Each row is where one point has got to under a steady rotation. How many ticks took it there?
The counts run from 0 to 253.
[  3.4  11.6   4.1  22.8 -31.6  23.6 -14.9  14.2 -16.3  15.0 -14.4  -5.4
  -5.0 -31.8 -10.1  -3.6  -4.7 -23.6  -7.6  -3.6 -17.3  11.7   8.8  30.0
  -4.6  19.1  -3.2 -31.3   1.6  21.9   8.3   2.1  19.4  56.6  -8.6  40.2
  15.2   7.4  -3.0 -34.7 -23.3  20.3   4.0  19.6] | 6
[ 26.7 -16.1  -4.8  -8.3 -19.7  28.0 -16.3  23.1  -2.7  20.3 -40.1  15.5
  12.3 -26.4   5.6   9.9  -3.7 -19.5   1.4  -6.2  -9.4 -31.5 -14.7   7.5
  29.2  12.6  14.1  18.4 -12.5  45.3   5.5   2.7  32.1  26.9  -9.0  33.7
  -7.3  -6.1 -22.4 -48.1 -25.5  21.3   0.3  14.8] | 238
[  7.0  -8.5   4.6  31.9 -13.8   2.9 -20.0  -0.3 -13.5   8.5 -41.3 -16.2
  13.8  -9.0  23.0  15.7 -11.1  -8.4  13.5   1.5  -1.0 -23.5   9.9  13.8
 -14.0 -35.9  -0.5  21.2  31.2  -4.5  30.7  -5.2  11.5  39.2   9.2  40.2
  29.7   6.3 -27.9 -28.1 -18.4  21.6 -16.1  37.7] | 121
[  9.3 -43.3  10.2  -9.6 -23.5  43.1  -8.0  24.7  -6.0  20.5 -26.6   6.1
   3.6 -16.7   2.8  32.2  -2.9  -9.3  -5.8  -1.9  -6.2  -7.9 -31.3  -2.4
   5.2 -15.0  10.8  22.6   4.4  46.0   7.2  -8.8   1.0   8.1   3.7  33.7
  17.5  -4.9 -13.5 -66.4  -2.7  -0.7 -11.3  11.0] | 153
[ 35.3  -7.0  -3.5  27.7 -27.8  -4.2 -19.2   0.9 -28.6  -4.6 -15.1   6.9
 -16.8 -17.8  -7.1   8.7 -13.0 -22.8  62.5  16.7   6.6 -13.6   3.0   1.0
   8.2   9.8  13.4   3.8  -4.6  37.7  26.8 -13.8  28.9  13.4   2.2  46.9
  20.3   9.7 -10.3 -36.4 -25.6  -2.1 -20.2 -11.9] | 217
[ 23.2 -40.1  23.2   0.9  -4.8  20.0 -39.0 -12.0  -1.8   1.0 -25.0  11.1
  26.9  -1.8  27.8   5.0   7.7 -22.4  -9.7   9.6  -5.8 -37.2 -17.3   9.7
   0.4 -14.2  -4.0  -8.5   4.4   2.3  14.9  13.7   6.1  35.8  -3.6  27.7
   2.4  10.2 -34.1 -53.8 -35.8  17.2   3.4   3.1] | 231
[ -9.0 -38.4  16.8  29.5 -19.9  43.9 -23.0  11.5 -26.3  24.9  -9.4  16.9
   8.0 -14.0 -11.1  11.4 -12.8  -4.4 -16.9  26.7  -2.1  19.1 -25.0   3.7
   8.7 -23.4   4.7  30.0  30.9  31.1  15.5  16.2  12.9  34.1 -13.2  33.8
 -13.3  13.9 -20.3 -31.0 -35.6   1.3  -3.5  23.8] | 173
[ 11.9   8.7  13.1  39.7 -33.9  12.2  -8.8   4.5 -24.1  -1.5   2.7 -20.8
  -8.6  -1.5  -3.9   1.3   4.1 -28.6   6.5 -31.5 -23.6  19.4   3.7  23.0
 -20.7   3.3 -11.9 -18.4  23.3  34.7   6.9  13.2  17.4  46.2   6.4  42.1
  22.0  -0.6  -2.9 -36.6   7.5  27.3 -29.1  33.9] | 253
[ 23.0 -34.9   1.2  51.7 -13.2   1.6 -23.8  -1.0 -23.1 -14.9 -22.0  -4.7
   0.6  -6.0  -2.9  -7.8 -20.4  -5.3 -13.9   2.4  -6.3  22.4  -5.6 -20.2
  -9.2 -16.3  10.3 -10.7  38.2  40.7   5.9  -2.2  -6.8   7.5  -0.9  42.0
  16.4   2.7  -8.8 -34.3  -4.9 -16.7 -19.0  15.1] | 170
[  1.4 -31.2  -9.5  20.0 -29.0  10.1   1.6  11.4 -16.8   9.4 -10.4   6.1
  15.0  -2.9 -28.3  -7.6  -5.5 -20.0  -8.0   0.5  -3.5  14.7  -4.8 -15.5
  37.2 -31.3   4.9  50.9  15.8  59.1  10.4  -0.9  20.7  15.0   0.7  28.5
  -5.1  26.5 -21.2 -35.6 -14.9   7.9  -2.7  16.6] | 181
[  5.8 -19.0   6.8  17.9 -18.4   1.7 -31.3  14.5  -8.4 -10.8 -45.4  -1.4
  -5.2 -22.6 -13.3  21.4 -22.7 -22.7  22.3   5.7   4.7  -0.6  -2.5  -0.6
  -4.2 -48.5  12.1   3.3  12.9  53.3   3.0 -20.2   0.3  11.3  -7.9  24.0
  40.4   3.4 -18.1 -18.7   0.6 -13.0  -2.1  19.9] | 56
[ 32.1 -17.6  -1.0   0.7 -25.4  21.0 -23.0  18.1  -7.7  23.7 -10.4  15.0
 -21.6 -16.3  17.2   7.5 -14.0 -25.0  19.3  17.4   1.4   3.3 -18.0   8.6
   3.3  31.7  19.7 -11.7  -6.1  57.2  18.7  -1.1  17.8  39.6   2.5  44.5
   4.7 -21.8 -26.0 -24.9 -15.3   1.8   1.4   8.3] | 2
[ 17.9   1.8  10.9  15.7 -29.0  36.8  -9.9  24.7 -28.9  -8.4 -27.5  -8.1
 -17.6 -22.6 -21.0  22.3 -11.5  -6.7  25.6   1.2 -12.5   5.2  -7.3   0.9
   9.3   2.2  -2.5  10.4  -4.9  58.7 -14.5  -4.3  25.6  16.0 -15.1  18.8
  15.3   7.8  16.1 -54.9 -18.1 -15.0 -21.2  19.3] | 160
[ 26.0  -2.9  -5.8  16.4 -25.6  -4.5  -3.6  18.5  -9.8  12.0 -40.6 -12.7
 -16.4  -2.3  20.9  -6.5 -13.5  -5.6  28.0  14.4  -2.8  -9.4   9.7   8.4
  15.7  20.9   8.8  35.7 -17.4  29.5  27.3 -18.1  24.8  20.3   6.1  38.9
  25.4  -2.7 -20.2 -39.7 -29.9 -14.5  -4.6  15.5] | 132
[ 38.6 -17.7  10.7  15.1 -17.7  -2.2 -31.9  12.7  32.1 -10.7 -40.8  -9.3
   0.1  21.2  29.3   2.4 -10.7 -27.1  25.8  -5.5 -10.3 -13.8 -21.8 -11.6
   8.6 -15.9   5.4  21.8  -7.3  47.5   5.7   8.8  16.9  25.1 -18.2  19.8
  21.5  -8.6 -20.8 -30.3 -17.3  -4.1  10.2  28.4] | 134
[ 17.9 -20.0  22.4  13.3 -15.3   6.0  -5.9   2.5  -9.9  -6.6 -17.1 -19.3
 -17.0  22.0  10.3  -1.1  12.0 -18.4  -2.9 -14.9  -7.8   9.6 -17.7  10.9
  10.2  19.4   4.2   8.1  21.9  54.7  -7.5 -17.5  -8.6   9.8  30.0  35.5
  25.4   0.8  -5.0 -56.3 -16.6   0.5 -35.9  23.0] | 151
[  6.5  -5.4   6.4  19.6 -32.5  29.7  -0.7  11.5 -25.1  33.9  20.2 -27.8
 -11.1  -5.6  20.8 -13.6  18.2 -13.8  -9.8  19.7  -9.5   8.5 -11.7  21.6
  -6.2  16.6  -4.5  -1.1  12.3  29.6  21.5   0.1   9.5  40.6  22.4  50.6
   6.4  -6.4 -19.2 -51.6 -20.9  23.1 -23.2  14.9] | 14
[  8.9 -17.9  17.3  16.8 -17.8  -7.7 -30.7  -1.7  -4.2 -11.5   0.3  14.7
  -5.1 -10.1 -32.1  20.9  15.4 -35.4  27.1 -28.5  -7.8   2.6 -23.9   1.5
  11.0 -21.8  -1.9  20.9  37.5  47.3  38.4  11.7  13.2  37.6   3.6  28.0
   6.7  20.5  -1.3 -32.1  -7.1  -1.8  -7.9  17.9] | 200
[ 22.5 -20.8  26.2  11.9 -19.6  23.4 -53.5  13.2   5.7 -10.8 -18.6  -5.9
   1.2 -10.5  21.7  13.4  -2.4 -32.3   8.2 -16.6 -13.2  -4.3 -20.1  12.8
 -26.8 -16.3 -12.6 -30.2   5.1  34.8   9.3  32.0   1.8  50.9 -20.7  26.5
  10.9 -11.7 -19.7 -38.1 -13.5  25.7   5.6  24.1] | 4
[  9.9   2.2  22.8  46.4  -0.1  -9.9 -52.0   6.4  -5.2 -31.4 -19.7  -1.8
  -2.7  -6.0 -22.9 -22.9  21.9 -28.9 -11.3  -7.8   5.0  23.6   8.4  25.6
 -20.1 -27.6  -6.8 -14.6   8.8  25.6  16.0  11.8   0.9  39.0 -15.6  33.3
  14.3  28.9 -26.1 -41.9   5.1  -3.8   7.8  11.0] | 195
[ -7.8  -0.7   7.3  26.2 -21.1  11.1 -19.0   4.3 -29.3  19.8 -17.5  -7.1
  -4.6 -10.4  15.2  16.3   0.7  -1.2  14.1  12.6  -2.2 -20.9  15.6  23.3
 -11.0   7.3   4.3  24.3  22.0   0.4  36.4  -0.6  19.4  41.6  16.3  46.9
  23.2   3.5 -35.1 -47.3 -22.1  10.7 -12.1  23.7] | 120
[ 38.4   2.9   4.5  33.4 -26.8  -5.6 -21.1  10.4   7.4 -26.1 -41.7 -35.1
   3.4  17.0  21.6 -14.1  13.3 -13.4   9.9 -12.7  -9.7   3.4  10.8   4.2
   7.7 -16.3  -4.6   3.0 -22.2   8.4   5.2 -10.0  15.4  17.1  -3.9  22.0
  35.6  15.9  -8.7 -59.2 -21.4  10.5  -1.0  20.7] | 130
[ 28.3 -35.6  20.9  36.2  -0.7  10.1 -29.0  -5.5 -23.1 -26.3 -13.6   8.8
 -16.3  13.9  -1.6   3.3  -4.3   7.9  -7.2 -10.2  -1.3  20.9 -29.9 -18.7
  -5.5   4.3  10.9   6.7  40.5  41.9  -5.2  12.4   0.4  10.5  -2.9  40.4
   9.1   2.0  -7.6 -45.4 -26.5 -15.4 -17.9  13.9] | 171
[ 44.1 -20.1  12.3  29.3  -7.5   3.7 -51.6  -6.3  14.1 -26.8 -36.9  21.9
  19.2 -20.4   0.6  13.8 -13.1 -32.7  27.5  -5.0   9.9 -11.1 -26.2 -14.6
  -4.1 -31.1   7.3  -4.6  -1.0  23.7  15.6  11.7  20.9  19.8 -22.1  37.7
  14.9   4.7  -7.5 -31.1 -31.5   6.2  17.3  15.1] | 219
[ 48.6 -10.3 -18.2  19.8   0.5 -10.6 -35.2   9.2   9.1   0.8 -29.8  -4.4
  -0.4 -12.8   6.6 -11.7   9.7 -20.3   1.8 -12.8  15.0  11.6 -19.4 -18.4
  -8.2 -18.9  18.7   2.9 -10.6  36.2  14.8   3.4  23.7   2.5   9.1  52.5
   5.3 -11.5 -25.3 -56.4  -1.8  18.4  -5.7   4.1] | 105
[ 16.2   5.7  10.3  16.4 -41.0  22.4  -6.2  -2.7 -18.2   2.8 -11.7 -12.6
  21.4   0.7  -2.6 -11.1  11.7 -31.4   1.2  -9.8 -12.3 -13.8  11.3  43.6
  17.8  11.7 -12.0  10.4   2.0  21.7   8.1  -5.1  25.4  43.8   5.2  26.0
  -1.7  24.2 -12.0 -37.1 -41.8  35.9 -13.7  22.8] | 233
[ 42.2 -24.2   3.3  38.7  -3.1 -18.6 -35.7  -8.5 -21.8 -24.6  -2.7  19.0
 -12.1   4.4  -1.2 -14.4  -6.6 -31.4  17.6 -12.2   4.5   4.3 -16.7 -10.3
  -3.3  17.9  14.5  -9.1  25.3  56.3   4.1   7.0  18.3  28.5  10.0  40.5
  -0.3   9.9 -13.9 -26.3 -27.2  -5.5 -17.9  -6.3] | 86
[ 32.9 -17.0   5.9  39.3 -15.6  -7.5 -38.2 -20.0   4.6  -7.1 -43.7  13.8
  30.5  -5.8   1.0   6.1 -12.5 -36.3   3.2 -14.0 -16.5  -1.6  -0.9   1.9
   6.8  -7.8  12.8 -12.9  24.1  13.9   7.4 -12.9   8.5  24.0  15.4  43.3
  17.1  11.1  -6.0 -24.9 -47.9  24.5  -9.8  29.7] | 227
[ 45.4 -20.5  -3.0  25.8 -16.8   8.3 -45.3  -8.3  17.4 -25.5 -36.1   8.7
  13.9 -10.4 -15.2   0.0   0.3 -27.6   9.3  -3.5   0.3   6.2 -22.0 -14.2
  21.9 -36.5   3.6   5.1  -3.4  34.0 -14.4  -6.7  23.2   2.1  -9.7  13.8
  -5.7  27.2  -3.8 -41.0 -35.4   7.4   8.0  11.1] | 77
[ 17.0 -48.9 -11.8  21.4 -17.8   1.3 -23.7   7.8   5.7  -1.2 -12.3  -7.1
  16.4   4.2  -9.0 -25.9   9.2 -23.0 -19.7  -0.5  -5.3  17.7 -18.0 -12.4
  13.9 -43.2   5.7  34.6   6.6  44.9   8.0   9.5  11.2   6.9  -7.6  25.6
   0.2  19.4 -33.4 -52.1  -5.8   1.6   8.8   0.2] | 182
[ 20.6 -11.1  -1.6  20.5 -43.3   6.0 -12.8  15.1  -2.3  -4.5 -31.1 -33.4
  21.9  -4.1  18.4  -3.7   0.2 -15.3   1.4   0.4 -18.1 -16.8  14.6   2.5
   0.2 -41.6 -15.1   5.4 -14.5   1.4  17.3   2.0  14.6  23.6 -17.4  35.9
  32.5  23.3 -20.8 -60.9 -11.0  16.6  14.1  24.5] | 129
[  5.1 -47.3  35.9   8.3 -17.8  17.2 -36.7  -0.6   1.2   2.1 -19.0 -13.8
  -6.8  13.9  26.6  14.5  10.2 -29.3 -14.1   5.0  -9.1 -16.9 -23.1  14.3
  -6.4 -13.1  -0.7 -12.2  13.4  28.4   5.3  11.4 -20.7  39.7   3.2  28.3
  22.6 -11.2 -23.6 -45.9 -14.2   3.4  -5.0  16.6] | 146
[-15.7 -21.6  26.0  26.9 -40.4  22.3 -28.9   4.3 -33.0   6.5  -3.4   6.8
  -5.5 -22.8 -32.6  28.8  -7.7 -33.0  15.6  10.8 -10.3   8.9   5.8  18.3
   4.6 -27.9 -13.2   1.2  29.0  23.6  18.4  -5.2  -5.4  30.8 -13.5  34.1
  18.9  36.3  -6.6 -39.6  -7.8  -9.1 -10.9   7.3] | 63
[  4.0 -30.3  14.6  25.4  -7.5  16.4 -49.5  10.8   3.1  12.4 -25.5  10.0
 -19.4 -16.2  -5.6   9.0  -3.7 -23.3 -10.3  31.5   9.6  20.0 -23.8   8.7
 -11.8 -25.4  12.7 -15.8  18.9  19.0  22.7 -10.0 -17.3  19.5  -2.8  44.3
  13.1   8.3 -18.2 -38.0 -36.1 -17.2  19.1  -2.2] | 60
[ 10.2  -5.9   3.6   5.8 -46.2  19.6   0.1  18.3  -8.2  20.0 -10.4 -20.3
   4.9   1.2  21.8   5.7   3.7 -25.0  20.6  13.7 -12.5 -28.6   9.7  17.4
  14.0 -20.7 -15.6  33.5  -6.8  18.3  34.0   6.3  22.7  38.0 -12.5  24.8
  21.9  13.8 -26.6 -50.9  -9.9  15.8   8.4  23.8] | 128
[ 25.1 -12.6   2.3   7.4 -23.8  18.8 -12.3   0.0 -37.2  -7.3 -24.1   8.2
   3.7 -23.4 -22.2  15.1 -12.2 -23.4  45.1  16.1  -3.4 -21.7  -6.0 -15.8
  18.9 -13.4   8.1  31.0   6.4  44.1   5.1 -12.2  26.1   1.0  -1.0  25.4
   6.8  32.7  -4.7 -52.1 -12.4  -4.0 -22.0 -11.5] | 75
[ 26.3 -17.1 -12.0   6.2 -11.3   4.4 -29.8   5.5   2.3  20.7 -23.6  -0.7
  -9.4 -26.9  13.2   5.0   4.4 -22.9  23.2  24.6  24.0  -4.3 -28.8  -6.4
   9.0 -32.9  19.9  19.3   4.8  26.3  31.2 -23.1  14.6  -4.0  21.1  43.4
   8.2   9.7 -34.0 -44.6 -28.2   5.1  -4.5 -12.5] | 210
